One vector is turned by the same rotation once a step. Each row is the vector after some number of steps, and that number follows the row.
The counts run from 0 to 815.
[ -5 -20  -8   5  13   5 -11   2  -2  -5  -2   2  -4  -2 -10  20   9 -10
  -8  10   9   1 -24  -1 -21  33 -12   9   0   4  -9  29  15  -2  -1   7
   5   7   3   6   1  -4  -7  -3   8  15  17 -20  14  11  -5  -7   9   4
   5   4   2] | 465
[ -1  -1  23 -13  16   0 -11  -2   4   4  15   7   7  18 -11 -10   0 -24
  -1   0   0   2 -14  -7 -18  16  -5  -7   6 -15  -4   7  11   3  21 -16
   9  -3  -3  -5   0   9  -9  11 -13  -8  -2 -12  15  22   4 -11  16   9
 -14   6 -12] | 187
[-11  -4   1   1   0 -11  17 -20  16 -15  11 -23   9   8  -5   0  -1  -6
 -10  -5  -7 -18  -3 -13 -31   4 -11   4  15   1   1  -6 -10  15  -1 -20
  23   2   6   0  11   1  -5   7 -18 -13 -11   6  10 -15  -4  -6   0  -5
 -14  -2  16] | 287
[ -6 -14   4  -1  10   7 -16  10  14 -13   2  -3   5   5 -12  13  14  -8
  11 -13  -3  19 -12   4 -20  21  -6  -7  -1  11  11  -4  25 -15  -1 -14
 -15 -14  -8  14  14   7   6   8  -9   1   3 -18   2   4   5   8   6  22
  -6  13  14] | 220
[ 18  10 -13  -3   6  20   3  -5  -7 -13   2  16   3  18   2 -27   5  -6
 -18   8  -4 -18   1  10   6   6  -8   4   8   5 -12   9  -1 -17 -12   3
  13   1   2 -14   4 -12  -5   4   6   2  22 -22   1   9 -12   2  11  -4
  -1  -6 -18] | 764
[  8   8  11 -11  10 -18  -5  -3 -15   0   1   6   8  14   2 -21  -5 -11
  16   5   6   8   3 -13 -16  -3  10 -22   8 -12   3  20 -16  -2  13   3
   2   4   4  -8  16   1  21  -8   4 -16   0  -4 -11  21  -5  15   3  15
  -6  -5  -7] | 313
[ -1   5 -15  -6  13   7  -6  -6   2 -14  -1   5  -2  20  13 -30  -6 -18
 -16  -8 -11  -6  14   0   7   7   1  20   4  -5  -5  -6  -4  18  -1  -2
  11  -4   8 -12 -19  18 -19   1 -11  -2   6   7  15  -4 -11 -26   6 -20
   1  -6  -5] | 62
[ 10   6   4   9  -9  -1  13  -7   9   2  -7   3  10  -4  -3  12  -3  -2
  -7   7  11  11  12  -5   2  11  -5  24   1 -19 -27   6 -17  18  -4  25
  10  13  14   2   3  10 -15 -14  19   5   2   0   6   8  -5  -1 -12  -6
  19 -14 -20] | 206
[-12  18  18  -5  15 -18  -1 -14  -2  -1   4  15   2  16  15   0 -20 -21
   6 -16   9  -2   1  13 -15  22   2  -9  10 -19  -4 -16 -12  13  -6  -1
   8  -9  -2 -19   1   3   3  -7  -6   6   3 -10  -1  -4  -5   6  18  -6
   5 -17  -7] | 649
[ 14   6 -19   4  15   3   4  -6 -12  -3  -1 -16  10  -1   2   1  18  15
 -23   1  10  17 -11  12   6  -1   8  -8  11   4  -2  -9  -3  -3   1 -15
 -15  -1 -20  25   8   2   1  15   8   4   9 -22  -8  15  16  -4 -18  -1
  21   5  -1] | 93
[ 19   5   2 -12  -6  10   1  13  -2   0  -8   8   4  -3  -8   4   8   4
   5   7  16  16  -4   4  21  -8  14 -18  -7   0   2  18   2 -19   5   8
 -21   9   0   6   6  -3   9  -3  13 -11   4 -11 -20  34   2  19   5   7
  -3  13  -5] | 518
[ 17  10  -2   8  -5  -5  -8  11  -5   4  -7  16 -12  -1   5   2 -13   2
   6   7  -7 -10  27  18   4   2 -14 -28   8 -10   8  -1   7   0 -17   6
  -6  -1  -9   0  -2  -7   7  -6  22  -9  26  -7 -10  -3   7  20  -3   7
  -2  -1 -26] | 483
[ -2   3  26   4 -15 -13  12 -12   6  -9  -2  -7  -2 -24 -11   3   3  -5
   6  -5   3  -3  16   0 -14 -16  -2  -4 -11 -10   6  -7  -1  15   3  11
   7  -1  15  11  -6  -7  -4   2   7   6  -8  26  -8 -19  13   2 -20   0
  -8   9  -2] | 567
[-15  18   3  -8   0  12   6  -8  -9 -10 -15  16 -12   2  20 -11   0   3
 -11  14  -7 -20   9  -3  10   0  17 -11 -13   6   7  20  10  -6   1  -1
 -16  14   7  -7  -8 -28  -1 -14  -9  -4  -8 -19  -1 -19  -7  -4  23  -9
  -2  -7   4] | 157
[ 17  -7   5   6   0  12  -2 -13   2   8   6  -1   0  -6 -18   4  10   0
 -12  -3 -15   7  10  -7   6  -3   4  -1   7  -8  -8   7  16   0   6  -5
  10   1   3  18 -15  18 -11  21  28  15  -3  -1   1  14  16 -21 -25   2
  -1  13 -20] | 60
[  3  17 -17  -2   3  19  12 -13   2  -3   2  -8  13  22   0   9   1   1
   4  -3  10   4 -19   3  -2   6  13   5  18  16  -3 -16  -3 -22  -8 -10
  -3  -3  -6   1  26  -4  17  -7 -15  -6  -3 -34  -4  13  -8  18   2   4
   7 -14   1] | 165
[ -5 -13  14  -4  15 -15 -14  15  -7  -4   6   2  -4  -5  -8   6  10  11
  14   2  -5  -6  -9  10 -13  12 -16 -29   5  -4  16  -5   4 -13  18  -7
  -7   5 -12 -13  15  -1  23   1   1  -2   0  -2 -19   4   0   6   4  22
  -5  24  -4] | 258
[  5   3   7  17   3  -6  -9  16  -4  25 -12  -1  -6 -28  -6  -4   4   5
  12 -14  -2   5   4  14  -9 -14 -13  -9 -21  -6   4 -12   8  -4  -5  -7
  -6 -19  -4   1   6 -17  -8 -25  -7   7   6   8  -3 -11   3  29  12 -16
   8  -1   6] | 571
[ 11  -8 -28  -7  -5 -14  -3  17   0  20   3 -23   3  19   7   0  -8  -6
 -11   7   5  -4   3   0  15 -11  14 -10   1  -3   4  20  -9   8   9 -14
   0   7   8  -4 -15   5  -8  -3   8  -8 -10  12  16   5  -5   6   4 -31
  -6  10   5] | 271
[ 14  -3   1  -1 -11  13  15  10  14 -19  14 -14   4  -6  -3   3  10  27
 -13  17  -4   4  14  -8  20  -8   3  22   2  10  -3 -21   1   1  -1   6
  -9  15  -3  11   1  12  -4   6   6 -23   3   7 -10  -2   1  -4 -18  -2
   4   9   7] | 452
[  3   0 -24   1 -10   2 -16  17  11 -15 -15  -1  -4  11  -2 -13  -7  -8
   8 -20  -7   5  24  13   2  -7  -2  -3  -5  12   9  -2  17   0 -15   1
  -6 -16   1  14 -13   1 -14 -10 -10  -2  15   0   6 -18   4  10   3  -9
 -15  -6  -3] | 29
[ -1  -6   4 -10  13   2  -2  12  15  13  13 -12  12  24  13  16  -8  -2
  -3   9  -2   1 -11   2  -3  19   9  -7   7 -11  -5 -13  -7  -1   4 -14
   7  -3 -14 -23   4  12   2 -11   5 -21  -6 -17   4  22 -16  13  16  -9
   4   5  11] | 370
[ -2  13  15   6   3   8  12 -15 -12   1 -10  21  -4  -5   4 -40   4  -8
 -10   6  -6   0  19  -8  -9 -13  -5  -3  -1  -4   1  12  -4   9   2  -4
   8 -11   7  -2   0 -11 -21  16 -12   6   6   0   2 -23   7   1  -2   2
  -4 -21  -9] | 638
[-16   8   4  -2  -7  -6  -5   2  -5  19  -9   2  -8  -4   0  24  -5  -1
  14  -1  10  23  -6 -13   4   1   4  -3   7  -7  -1 -10  -2  26  14  -1
 -12   9  -4   4  -7  24 -23  -1  -8  10  -8  -8  -1  -2  22 -11 -10  -2
  11   6 -14] | 263
[  5   7   5   2  -3  -1   4   8  -6 -11  -7   6  -3 -13  14 -24  -1  16
   7  11 -14  -2  10  -1   0 -12  -6 -14   9  10  11 -13   5  15 -12   3
 -11   3 -27   7   7  -6 -13  -8  -1 -32  30  -7 -12  -8  -2   7  -8   7
   0  -1   7] | 246
[ -2  15   7  -3  17 -16   4 -19  -7  -4 -10   2  17  -1  11 -12  10 -12
 -17 -15  -1  -5  15   2 -19  10   1 -23  -9 -22   4  -4 -20   3   7 -11
   1 -11   3  -7   1 -15   3 -16  -5   3   0  -8  -2  -8   3  16   3 -13
   9 -18  -5] | 367
[ 15  17  -8  21  -2  10   9 -24  -9   0  -7   3  -1  -7 -11  -4  -1   8
 -20  -8  -6 -14   9  12   0  -7 -16   4   6  -6  -7 -10   1   4 -15  -5
  28  -4   8  13  -4  -4  -9   8   9  19   9   3   0  -9   5  -8 -17  -9
   6  -8 -28] | 692
[  2   7  -5   2  12  -8   1  -3 -15  14   0   1  -3   5  12 -24 -15  11
   4  15 -15 -16  -2 -15 -11   7   2   5  15  -6  -8   5 -28  14  -1   5
  21  12  -1 -26   0  18  -9 -11   6  -5   5   0   1  10 -14 -12  -5 -14
  12  -1  -9] | 134
[ -5 -21  -6   5   3   0   2  13   2 -13  13  -7   2 -10   3  19  -7   5
  -1  -5   5   5 -25  20  -6   7   5  23  -1  15  -6  -7  16 -14 -14  12
 -10 -10  -1  12  -1  -5  13  10  11  14   5   0   5  -5  -8  -6   3  -9
  19   8  26] | 498
[  8  -5   0   8  11   1 -15   2   3  10   4   0  -3   9  -4 -10  -9   2
  11   2 -25 -34  -8  -4  -9  15 -13   3  13  -4  -8  -4   4  -2  -5   4
  28   5  -3 -21  -1  13  -3 -17  13  -9  11  -3  -2  29 -22  -6   7  -7
   3  16  -9] | 133
[ -4 -13   5   3  -1   6  19 -11   2  18  -3 -14   6  -5  -8  18   8   3
   2   7  10  17 -16 -14 -14  -3  13  10   1   1 -21  20  -3   7  11  -7
  19  10   6   0  -3  20 -16  12  -1   9 -20  12  11   3   1 -15  -6 -10
 -15   6   9] | 713
[ -5  19 -13   2  -2   6   6   4  -1 -13 -11   5  -3   6   5  13 -10 -12
   6 -23  18   0  -7  29  11   6  -1  20  -3   3   0 -29  -6  -6 -17  10
 -13   0   5   9  -1   3   5  -1  -7  23  14  -8  -6 -13  -4   9  11 -12
  17 -12 -10] | 444
[  8   2 -21  -6  -2  -4  -2  23   8  21   6 -14   2   5 -10  32   2  -6
  -5 -10  23   5  -9  16   7  -4  -5  -8   6 -11   0  -5   3   8   5 -16
  -1  10  -3  19  -2   6 -11   4   7  -4   4  -1   0  26   5  10   7 -16
   4  11 -11] | 724
[ 14  14  -4  -8   1  -4  -4  20 -20   3 -12   6  -4  -6   2 -16   1  11
  12  -5   2  16  10  20  11 -15  11 -26  -4   4  11  -3  -5 -11  -1   0
 -24  -3 -14   5   1  -2   6   3  12  -4  17   9 -22   5   4  19   5  -3
   4  -5  -8] | 517
[ -4  -4 -14  17  -5  14 -20   4   7  12 -13  13 -20   7 -11   4  -2  -7
   2  -5 -19 -22   6  -1   5   6 -21  -4  -1   3   7   4  32  -8  -7 -15
  12   0   3  -1 -16   8 -21   0 -12  13   1  -6   8  -7   8  -3   2   0
 -18  12 -22] | 266
[  5  -6   1   8  -6  -9  22   7   6  10  18 -11   2   0   7  12 -12   1
 -20   7  26   7 -11   6   1 -10   8  16  -2  -8 -15   1 -18  -4   5   3
  -3  -7  13   9  11  -8  10  10  10   3 -19   2  13 -14  -1   8   2 -17
  11 -17  13] | 813
[ 22   3   5   8 -14  26  19 -14   7   0  15   4  11  12   6 -19  -3   5
 -19  12 -16 -14  18  -2   7  -9   2   8  12  -1 -13 -10  -4 -14 -17  -1
  22  -8  -3 -10  -2   6  -1  18  13 -17   5  -4  -4  -5  -7   6  -4  -8
  -5 -10  -9] | 730
[-17   3   9  -5  10  -8  -5   9 -10  -9   0   8 -21   1  14  10 -16   1
  13  22   6  -4 -20 -16  -4  20  -1   7   6   3   6   8   2   5  12  17
 -23  18  -3   3  15  -6  10  -8  -5  -2  -3 -29   0  -6   4 -11   8  15
  17   4   4] | 744
[-17  -3  -1   1  24 -12  -4 -10 -15  -8  -9   8  -5   5   0  -2  -2 -10
 -11   2   5   5  -8  -2 -27  29 -17  -8  10 -13  -4  14  -6  23   6   0
   6   5  -1  -1   7   1 -15   1  -6  20  17 -14  11  -9   0 -21   1   8
   6  -3 -11] | 466
[ 19 -10  -6   6   2  13  -6  16  -1  18  -2  -9  19   9  -6   5   3  -3
  15 -23   1  33  -8  10   1  -4  18 -11   5   5  -2  -3   6 -16 -13  -9
   0 -22  -7   1  -3  19  -2   5   5   0   6  -3  -2  12  -4  23  -1  -7
  -9   2  -2] | 796
[ -2 -16  -6  15   6   1 -12  13   7  -5 -10   9 -10 -16 -20  28   9   5
  -2   2   7  -5  -6   8 -14  26 -25  13 -11  -8 -12   1  12   4   3  13
  -3   6   2  10  11  -4 -12 -16   6  25  12 -16   4   4   3  -5   3   7
  15   5  -3] | 781
[  3   5   2   4   2  -1 -12   8  -9  13 -17  11  -1 -13   1 -15   5  -6
  12   6   0  33  -1 -18 -15   0  -5   0  -3  -1  -5  19   0  15   1   2
  -4  -9  -9   2   6   8 -33  -9  -5  10  18 -14   9   8   8   9   3  -1
   5 -10  -7] | 671
